grid =
9	6	3	2	7	7	3	4	2	4
2	5	4	3	5	2	7	8	4	4
Indices start at 0.
(0, 0)	9
(1, 4)	5
(1, 0)	2
(0, 2)	3
(0, 4)	7

a =
[[-13  -9  -8  15  20  45  16 -26  -8 -27  45  -8]
 [ -5 -47 -41  -1  -1  15  -1 -12  -6 -10 -16 -15]
 [ -3 -10   4  -5  -2  -8 -12 -15 -16 -15  24  -5]
 [-23   2 -39 -38 -16  -7 -41   9 -16  -6   9 -11]
 [  3 -37 -25  -3  20  13   1  -2 -19 -15  11 -19]
 [-14   0  -3  -9  16   8  15   1 -24 -17  17 -18]]
a[0,0] -> -13
a[5] -> [-14, 0, -3, -9, 16, 8, 15, 1, -24, -17, 17, -18]
a[:, 5] -> [45, 15, -8, -7, 13, 8]
a[:, 11] -> [-8, -15, -5, -11, -19, -18]
a[1,3] -> -1
a[0,10] -> 45
a[:, 0] -> [-13, -5, -3, -23, 3, -14]
a[2,0] -> -3
a[0,11] -> -8
a[3] -> [-23, 2, -39, -38, -16, -7, -41, 9, -16, -6, 9, -11]
a[1,11] -> -15
a[4,2] -> -25
a[0] -> [-13, -9, -8, 15, 20, 45, 16, -26, -8, -27, 45, -8]
a[1,4] -> -1
a[2,3] -> -5
a[0,3] -> 15
a[4,8] -> -19
a[:, 7] -> [-26, -12, -15, 9, -2, 1]
a[5,2] -> -3
a[0,9] -> -27
a[0,1] -> -9
a[5,0] -> -14
a[2] -> [-3, -10, 4, -5, -2, -8, -12, -15, -16, -15, 24, -5]
a[:, 10] -> [45, -16, 24, 9, 11, 17]
a[1,10] -> -16
a[3,8] -> -16
a[0,4] -> 20
a[4,9] -> -15
a[3,3] -> -38

arr =
array([[ 26,  23, -19,  51, -10,  -9,   3,   0, -16,  30,  -7],
       [ 26,  24, -18,  49, -11,  -9,   1,   0, -15,  31,  -7],
       [ 26,  23, -23,  49, -10, -11,   4,  -1, -16,  31,  -7],
       [ 26,  23, -23,  49, -10, -10,   4,  -1, -16,  31,  -7],
       [ 24,  25, -18,  50, -14,  -8,   8,   7, -18,  33,  -6],
       [ 28,  30, -30,  46,  -6, -11,   5,  -8, -22,  30,  -3],
       [ 24,  26, -18,  49, -15,  -9,  10,   8, -19,  34,  -5],
       [ 28,  30, -29,  46,  -5,  -9,   5,  -8, -23,  30,  -3],
       [ 24,  26, -18,  49, -15,  -9,  10,   8, -19,  34,  -5],
       [ 26,  24, -18,  50, -11,  -9,   1,   0, -15,  30,  -7]])
arr[0, 0]: 26
arr[5, 9]: 30
arr[0, 6]: 3
arr[4, 8]: -18
arr[1]: [26, 24, -18, 49, -11, -9, 1, 0, -15, 31, -7]
arr[9, 2]: -18
arr[3, 4]: -10
arr[4, 6]: 8
arr[0, 2]: -19
arr[8, 9]: 34
arr[7, 8]: -23
arr[7, 7]: -8
arr[7]: [28, 30, -29, 46, -5, -9, 5, -8, -23, 30, -3]
arr[:, 7]: [0, 0, -1, -1, 7, -8, 8, -8, 8, 0]
arr[2, 7]: -1
arr[3, 3]: 49
arr[4, 0]: 24
arr[4, 10]: -6
arr[1, 5]: -9
arr[:, 8]: [-16, -15, -16, -16, -18, -22, -19, -23, -19, -15]
arr[3, 5]: -10
arr[1, 6]: 1
arr[4, 9]: 33
arr[4]: [24, 25, -18, 50, -14, -8, 8, 7, -18, 33, -6]
arr[5, 3]: 46
arr[:, 1]: [23, 24, 23, 23, 25, 30, 26, 30, 26, 24]
arr[1, 10]: -7
arr[6, 7]: 8
arr[2, 3]: 49
arr[8, 7]: 8
arr[:, 10]: [-7, -7, -7, -7, -6, -3, -5, -3, -5, -7]
arr[6]: [24, 26, -18, 49, -15, -9, 10, 8, -19, 34, -5]
arr[:, 6]: [3, 1, 4, 4, 8, 5, 10, 5, 10, 1]
arr[:, 5]: [-9, -9, -11, -10, -8, -11, -9, -9, -9, -9]
arr[3, 10]: -7

m =
-10,13,22,5,-13,-5,-6,-1,7,-11,5,36,-3,-42,-17
-10,5,15,21,20,9,-5,-13,-10,-5,-5,-7,-3,5,8
-10,10,21,17,-3,-13,-6,-5,-6,6,4,-12,1,33,23
-10,6,16,21,19,7,-7,-13,-9,-4,-5,-6,-1,7,6
-10,13,22,5,-13,-6,-6,-1,7,-11,6,37,-3,-42,-17
-10,4,14,20,21,15,2,-9,-13,-9,-5,-5,-7,-5,3
-10,9,20,19,3,-12,-9,-4,-6,-2,8,0,-12,5,34
-10,19,10,-12,-4,0,0,0,32,-37,-12,26,-1,0,8
-10,4,14,20,21,14,1,-10,-13,-8,-5,-5,-7,-3,4
-10,14,21,-2,-12,-4,-6,8,-5,-3,36,-1,-42,-11,23
-10,7,17,22,15,-2,-12,-10,-4,-5,-6,2,8,1,-12
-10,4,14,21,21,15,2,-9,-13,-9,-5,-5,-7,-4,3
-10,8,19,21,8,-9,-12,-5,-5,-6,3,8,-5,-12,10
m[-13,0]: -10
m[-9,11]: 37
m[-6]: [-10, 19, 10, -12, -4, 0, 0, 0, 32, -37, -12, 26, -1, 0, 8]
m[:, 14]: [-17, 8, 23, 6, -17, 3, 34, 8, 4, 23, -12, 3, 10]
m[2,-15]: -10
m[-4]: [-10, 14, 21, -2, -12, -4, -6, 8, -5, -3, 36, -1, -42, -11, 23]
m[10,14]: -12
m[-11,-6]: 6
m[-1,2]: 19
m[-4,-7]: -5
m[1,3]: 21
m[-6,0]: -10
m[4,1]: 13
m[:, 7]: [-1, -13, -5, -13, -1, -9, -4, 0, -10, 8, -10, -9, -5]
m[-6,3]: -12
m[-8,-8]: -9
m[0,-11]: -13
m[9,2]: 21
m[5,10]: -5
m[-7,-9]: -9
m[1]: [-10, 5, 15, 21, 20, 9, -5, -13, -10, -5, -5, -7, -3, 5, 8]
m[1,-6]: -5
m[2]: [-10, 10, 21, 17, -3, -13, -6, -5, -6, 6, 4, -12, 1, 33, 23]
m[-2,-15]: -10
m[-6,-14]: 19
m[-13,14]: -17
m[12]: [-10, 8, 19, 21, 8, -9, -12, -5, -5, -6, 3, 8, -5, -12, 10]
m[-2,-9]: 2
m[-5,-8]: -10
m[:, -4]: [36, -7, -12, -6, 37, -5, 0, 26, -5, -1, 2, -5, 8]
m[5,-9]: 2
m[8,14]: 4
m[-5,8]: -13
m[4,-1]: -17
m[8]: [-10, 4, 14, 20, 21, 14, 1, -10, -13, -8, -5, -5, -7, -3, 4]
m[-3,2]: 17
m[:, 2]: [22, 15, 21, 16, 22, 14, 20, 10, 14, 21, 17, 14, 19]
m[-4,5]: -4

x = [ -6  47 -15 -26 -46   9   6 -16 -30]
x[-9] -> -6
x[2] -> -15
x[-1] -> -30
x[5] -> 9

B = array([765, 645, 261, 210, 683, 382, 811, 697, 610, 745, 485, 578])
B[0]: 765
B[7]: 697
B[10]: 485
B[6]: 811
B[9]: 745
B[3]: 210
B[2]: 261

X =
array([ 0.721, -0.104,  0.816,  0.372,  1.047,  1.692, -1.626,  1.751,
       -0.153,  0.080,  0.914,  0.628, -0.255,  1.830,  1.234,  0.777])
X[-16] -> 0.721
X[6] -> -1.626
X[-11] -> 1.692
X[11] -> 0.628
X[8] -> -0.153
X[-15] -> -0.104
X[-3] -> 1.830
X[9] -> 0.080
X[7] -> 1.751
X[3] -> 0.372
X[-2] -> 1.234
X[-4] -> -0.255

A = [[147, 106, 54, 122], [189, 117, 143, 113], [221, 113, 126, 82], [159, 137, 82, 132], [101, 150, 92, 173]]
Rows and columns are counted from 0.
(0, 0) -> 147
(1, 2) -> 143
(2, 1) -> 113
(4, 2) -> 92
(3, 1) -> 137
(3, 3) -> 132
(1, 1) -> 117
(0, 1) -> 106
(0, 3) -> 122
(0, 2) -> 54
